50 stands for zero in the data rows.
Some points, one per row:
50/63/58/50/58/50/70/50/76/50/50
50/54/72/50/73/78/58/50/57/50/50
72/66/65/59/53/77/57/73/50/57/53
65/56/50/50/74/50/55/75/78/53/55
50/50/50/57/50/62/63/50/50/50/50
50/78/50/70/50/70/50/52/50/60/68
68/52/50/63/61/80/52/54/75/74/50
50/50/50/50/75/70/50/50/76/50/52
50/54/50/50/50/52/69/69/50/75/50
50/50/61/50/75/82/57/50/51/50/50
50/72/74/51/51/73/78/59/53/63/81
50/50/73/50/50/81/50/58/58/52/50
50/50/76/67/50/50/50/50/50/50/52
56/50/62/67/50/50/50/52/71/51/50
75/57/62/58/78/61/55/71/74/77/65
53/64/66/68/50/80/50/60/51/59/59
50/50/69/50/50/64/52/75/57/67/50
50/50/50/70/76/50/50/50/50/50/50
50/50/75/50/67/72/65/50/63/50/50
50/50/58/69/50/50/50/68/50/50/51
71/50/50/68/75/50/54/66/68/66/50
50/50/50/51/50/75/50/51/74/58/50
52/75/50/70/50/71/70/57/50/59/74
50/50/54/53/50/64/50/51/78/52/50
50/62/72/70/54/77/50/56/56/50/77
76/50/53/50/50/50/55/50/62/50/72
62/78/53/67/58/55/61/66/68/73/76
68/51/63/58/68/70/69/50/55/50/50
67/55/50/50/58/50/50/72/66/53/50
50/50/70/50/50/50/50/65/50/71/50
68/50/68/54/65/59/53/50/72/77/61
59/76/68/50/75/57/50/50/50/50/50
64/50/53/50/50/50/50/74/58/50/50
66/50/77/67/72/50/68/50/77/64/50
71/50/50/70/73/50/56/64/69/72/54
72/56/50/65/75/74/50/69/54/63/71
60/50/77/65/71/77/50/50/69/62/67
72/50/61/60/75/50/55/50/50/51/50
61/64/50/50/58/51/50/71/74/50/53
50/60/52/57/54/50/53/59/50/66/50
68/75/64/53/50/52/50/51/63/72/61
52/80/71/71/56/81/50/52/51/50/78
52/54/68/66/53/76/50/58/51/60/50
50/50/64/51/50/61/53/73/50/60/50
71/55/50/58/77/71/50/65/65/66/78
68/50/72/57/72/50/54/50/53/53/50
50/50/50/50/79/77/50/50/63/50/50
65/77/60/70/57/51/50/50/70/62/72
50/63/72/54/55/74/77/56/56/52/74
50/76/64/67/54/81/57/73/53/50/77
50/75/50/50/50/50/50/50/50/70/50
50/50/70/61/50/57/58/70/50/61/51
69/50/77/60/67/53/64/67/52/67/50
62/73/50/50/51/50/59/73/50/63/51
60/53/71/67/50/57/50/67/80/74/51
64/71/54/63/68/64/54/76/72/76/73
71/50/53/70/50/77/50/60/67/74/50
50/81/50/73/50/50/50/66/53/54/61
50/73/61/67/50/66/50/51/50/50/69
70/56/62/68/50/75/65/73/50/52/51
50/73/56/70/51/78/50/50/50/50/72
50/68/73/65/74/79/50/64/57/50/61
50/50/68/56/50/51/51/74/50/67/50
51/50/50/64/50/51/75/50/59/50/50
50/57/75/50/50/50/50/51/50/50/53
50/78/73/67/78/56/59/57/56/50/54
71/54/68/70/76/80/50/74/77/71/55
69/75/58/65/52/51/51/50/73/76/72
53/64/72/64/56/57/57/51/53/56/72
Here are 10 more points, each followed by its number:
62/51/50/51/50/50/66/61/64/50/61 0
71/50/59/71/66/50/69/50/70/66/50 1
57/61/50/65/63/59/75/50/50/71/78 2
67/50/58/61/69/80/51/50/65/50/50 3
50/76/76/71/75/50/69/50/62/50/55 4
58/66/50/70/60/76/63/73/50/62/73 5
69/50/74/50/51/50/77/50/53/50/66 6
71/50/68/69/68/50/65/50/77/70/50 7
59/72/58/67/52/77/50/58/50/60/62 8
50/70/73/50/50/78/61/50/51/61/50 9
Which of these numbered points is nearest to each point below, ignoring the 2 directions in which the first points spread most? Its number follows each.
69/50/50/50/50/50/58/50/73/50/59 > 0
65/50/75/59/50/50/63/50/67/50/81 > 6
56/50/50/65/67/50/57/76/51/64/56 > 5
72/71/75/60/64/58/72/56/65/68/78 > 6
60/60/50/66/63/80/60/75/50/66/71 > 5
73/78/69/62/65/80/52/51/72/74/54 > 9
57/50/50/68/71/55/62/73/50/67/50 > 5
50/55/50/52/50/50/77/52/50/77/68 > 2
50/73/50/61/50/68/50/52/50/51/50 > 8
62/51/75/59/69/50/67/50/75/68/51 > 7
51/57/58/50/50/55/75/51/52/78/78 > 2
50/50/50/62/64/51/56/76/50/50/56 > 5
72/74/75/65/60/52/56/50/76/69/63 > 7
50/78/72/66/75/50/60/58/59/50/50 > 4
74/70/75/68/67/61/54/51/76/71/79 > 7
73/51/70/50/50/50/62/50/74/50/73 > 6
52/56/59/51/50/62/68/50/50/76/73 > 2
57/51/56/62/50/50/60/50/51/75/81 > 2
70/61/65/68/66/52/75/59/77/56/78 > 6
72/50/50/68/72/50/66/50/76/67/51 > 1
63/63/50/66/50/74/73/77/50/71/60 > 5
64/50/53/57/67/75/50/50/73/50/50 > 3
73/75/50/66/51/50/73/74/69/50/64 > 0
62/65/50/69/62/80/56/73/50/74/80 > 5
61/78/74/50/63/81/73/69/70/63/50 > 9
76/72/73/59/52/50/50/52/67/75/83 > 6
50/55/64/59/50/58/50/50/50/50/50 > 8
50/80/74/68/78/71/57/61/64/50/60 > 4
57/50/50/69/68/50/59/74/59/67/50 > 5
67/63/50/65/60/58/52/57/50/74/52 > 8
69/76/76/50/67/78/63/58/75/62/60 > 9
70/50/50/58/50/50/50/71/74/55/70 > 0
71/50/54/70/71/50/74/50/73/65/50 > 1
51/58/54/53/50/64/61/50/50/76/76 > 2
69/51/70/53/50/50/78/53/73/51/50 > 6
73/76/50/66/55/50/67/73/70/52/68 > 0
53/78/64/50/50/71/50/50/64/74/50 > 9
58/50/73/50/59/78/72/71/76/66/50 > 9
64/62/50/74/68/79/50/50/76/50/77 > 3
67/82/66/53/50/67/50/53/71/69/50 > 9
75/58/68/67/71/52/77/60/74/65/74 > 6
52/52/50/55/50/79/74/50/50/75/78 > 2
72/52/57/66/78/80/71/50/73/50/52 > 3
65/75/50/64/59/79/78/73/50/69/78 > 5
50/71/69/53/53/68/52/50/59/66/59 > 9
72/50/50/54/80/65/67/75/67/58/50 > 5
58/50/50/54/50/50/76/50/63/72/52 > 2
69/50/58/69/77/52/72/77/56/58/58 > 5
74/50/50/63/50/52/66/65/65/50/78 > 0
76/50/68/50/50/50/57/50/75/52/65 > 6
71/51/71/69/78/54/71/50/75/73/50 > 7
70/50/50/69/63/50/71/50/73/75/51 > 1
50/50/50/50/66/78/50/50/72/50/50 > 3
74/72/77/71/76/57/73/73/51/72/77 > 6
72/50/73/65/67/64/57/53/69/67/50 > 7
74/50/77/65/51/50/50/50/66/56/74 > 6
67/50/50/68/59/51/71/51/70/73/53 > 1
70/50/53/50/50/50/50/50/70/50/72 > 0
50/79/50/69/50/65/54/52/50/61/61 > 8
50/74/73/63/74/61/71/55/74/50/50 > 4
50/67/72/58/75/58/73/60/78/50/50 > 4
66/61/50/53/51/50/50/66/75/75/81 > 0
70/50/75/67/66/66/65/58/73/61/51 > 7
68/50/50/69/62/50/61/50/64/72/50 > 1
53/53/50/64/50/52/71/60/59/75/83 > 2
50/77/50/71/50/72/51/59/50/53/58 > 8
64/50/69/59/72/53/61/50/74/64/50 > 7
68/61/75/57/73/67/75/78/67/76/51 > 9
50/73/50/63/50/50/50/55/51/69/50 > 8
54/79/75/67/77/69/68/50/73/50/70 > 4
69/50/71/63/77/80/50/60/75/64/50 > 3
69/67/59/67/74/75/70/75/66/77/78 > 5
58/64/69/60/79/59/57/50/71/50/50 > 4
50/79/72/50/50/79/50/50/50/50/50 > 9
67/50/50/71/60/52/73/53/74/69/51 > 1
50/50/77/50/50/67/73/68/52/76/50 > 9
70/74/56/68/62/80/75/70/52/72/72 > 5
69/50/50/69/62/58/63/50/66/70/52 > 1
71/50/50/65/69/51/69/50/72/75/50 > 1
67/63/50/62/57/50/55/69/71/65/78 > 0
50/52/50/50/64/50/72/72/50/54/51 > 5
50/50/60/53/50/66/51/50/50/50/50 > 8
50/50/54/66/53/58/80/50/56/50/50 > 1
59/50/61/62/75/50/70/57/50/72/53 > 2
50/50/50/63/54/76/56/70/51/50/54 > 5
52/55/50/65/52/64/75/71/50/75/55 > 5
56/55/75/71/50/50/50/58/72/64/71 > 7
64/68/70/67/70/50/66/74/50/50/79 > 6
50/50/50/53/50/50/56/63/75/50/52 > 0
50/61/50/65/50/50/65/53/50/64/61 > 2
50/60/50/65/51/71/79/60/50/50/52 > 5
51/71/51/59/50/75/75/74/50/73/80 > 5
69/50/75/59/77/52/77/76/67/72/60 > 6
61/50/50/70/53/50/76/50/69/66/55 > 1
50/80/60/73/50/78/50/61/57/50/74 > 8
50/50/77/50/50/61/77/63/52/72/50 > 9
50/68/50/60/50/51/50/50/50/65/52 > 8
50/62/50/50/50/52/70/62/51/76/65 > 2
50/54/75/53/51/80/50/50/50/66/50 > 9
50/63/59/54/50/60/60/53/50/72/71 > 2
50/51/74/50/51/75/76/50/50/50/50 > 9
71/68/50/70/68/60/67/69/55/65/61 > 5
56/77/77/66/75/61/50/52/57/50/76 > 4
69/66/67/58/79/68/77/70/75/73/53 > 9
71/75/69/68/70/58/76/71/52/72/80 > 6
50/50/70/71/50/51/50/57/72/65/51 > 7
71/50/65/58/63/82/64/50/50/50/50 > 3
63/77/50/68/51/76/77/72/50/60/56 > 5
50/60/50/63/50/50/76/66/51/71/65 > 2
59/78/51/57/75/61/57/75/50/65/79 > 5
75/50/71/72/55/50/50/50/76/71/53 > 7
74/59/77/66/50/50/50/50/72/50/62 > 7
50/50/64/50/50/65/50/50/50/50/50 > 8
54/63/74/70/77/54/50/59/57/50/72 > 4
57/75/73/57/50/51/63/64/50/72/74 > 6
60/50/65/50/65/79/50/50/50/50/50 > 3
72/78/69/50/76/56/64/51/53/50/51 > 4
50/50/50/50/61/75/50/50/77/50/50 > 3
50/74/50/60/50/50/50/50/50/58/50 > 8
70/75/66/60/58/58/77/63/71/54/69 > 6
70/75/74/50/62/61/60/61/73/50/54 > 9
68/50/51/63/70/66/50/63/64/67/51 > 8
70/50/50/50/50/50/50/50/79/50/58 > 0
71/50/50/66/50/50/66/72/63/51/72 > 0
66/50/50/62/72/51/74/57/71/70/61 > 2
50/67/71/68/50/79/62/52/71/56/72 > 7
68/53/50/55/50/73/66/72/50/50/50 > 5
72/50/75/58/73/51/62/50/52/73/67 > 6
67/75/50/50/50/64/50/50/76/76/50 > 9
50/60/50/50/50/50/76/61/57/74/51 > 2
70/50/70/67/52/50/50/50/76/70/75 > 7
55/68/55/66/66/53/76/69/50/50/53 > 5
67/50/72/70/77/65/72/50/75/74/52 > 7
68/50/52/71/62/50/79/50/62/70/51 > 1
52/72/75/69/72/59/52/58/68/50/75 > 4
62/50/50/72/56/50/73/50/75/66/52 > 1
56/54/71/69/79/50/50/66/65/50/64 > 4
65/55/68/70/50/65/50/66/50/74/55 > 8
69/51/64/53/63/50/60/50/78/70/50 > 7
65/50/70/50/53/51/76/75/50/65/52 > 6
50/50/50/50/75/76/50/50/53/50/50 > 3
50/75/50/60/50/50/50/50/50/58/50 > 8
68/76/56/69/65/62/60/72/50/64/81 > 5
60/50/56/70/54/50/78/50/75/50/50 > 1
50/50/74/50/50/65/74/70/53/76/50 > 9
50/78/50/69/50/51/50/53/50/63/50 > 8
50/78/50/64/50/50/50/57/51/72/54 > 8
71/52/65/60/50/50/51/50/57/50/76 > 6
50/64/58/50/50/50/67/51/56/76/60 > 2
73/69/67/71/67/62/50/74/64/65/51 > 8
50/69/50/50/50/50/50/57/50/50/76 > 0
70/50/50/56/78/78/50/50/71/74/50 > 3
53/56/50/59/50/50/68/54/63/74/69 > 2
50/50/59/50/50/50/50/55/50/64/50 > 8
53/50/69/63/50/55/50/56/78/58/50 > 7
50/75/50/64/50/67/50/50/50/50/65 > 8
50/50/66/55/50/53/50/54/50/61/50 > 8
51/69/69/72/50/53/57/53/71/57/64 > 7
73/50/50/67/68/51/57/50/71/69/50 > 1
50/52/64/56/50/50/50/59/50/61/51 > 8
72/75/73/67/52/75/50/50/56/78/52 > 9
50/76/69/55/50/76/50/50/50/61/53 > 9
72/52/72/50/77/52/75/50/63/54/50 > 6
50/50/50/50/67/80/50/50/51/50/50 > 3
71/53/73/65/70/83/57/72/68/78/58 > 9
68/62/75/59/62/50/50/53/81/72/79 > 7
50/50/50/50/50/50/65/50/50/63/50 > 2
59/50/50/65/79/50/75/72/67/65/52 > 5
72/77/74/70/76/57/77/72/59/76/80 > 6
62/72/67/66/73/53/74/75/77/55/77 > 4
71/50/50/67/76/50/75/50/68/73/50 > 1
69/50/68/69/78/68/73/50/75/78/71 > 7
71/77/75/69/76/55/79/71/56/77/79 > 6
67/76/50/67/50/50/66/55/50/52/80 > 0
70/63/74/58/79/79/66/50/67/50/57 > 3
67/77/63/65/60/62/71/77/50/77/73 > 5
50/61/58/68/67/50/52/70/50/50/69 > 5
62/50/50/58/50/50/70/68/51/50/78 > 0
67/50/78/50/55/73/52/62/58/68/79 > 6
56/73/50/50/71/62/63/51/76/55/79 > 0
50/72/56/70/50/81/50/50/50/50/73 > 8
71/50/55/53/50/50/50/50/75/59/77 > 0
57/73/59/56/57/50/50/65/51/50/79 > 0
66/68/50/60/78/62/51/50/80/50/50 > 3
68/50/50/70/59/52/66/50/59/75/51 > 1
53/73/70/53/50/50/59/54/50/68/53 > 9
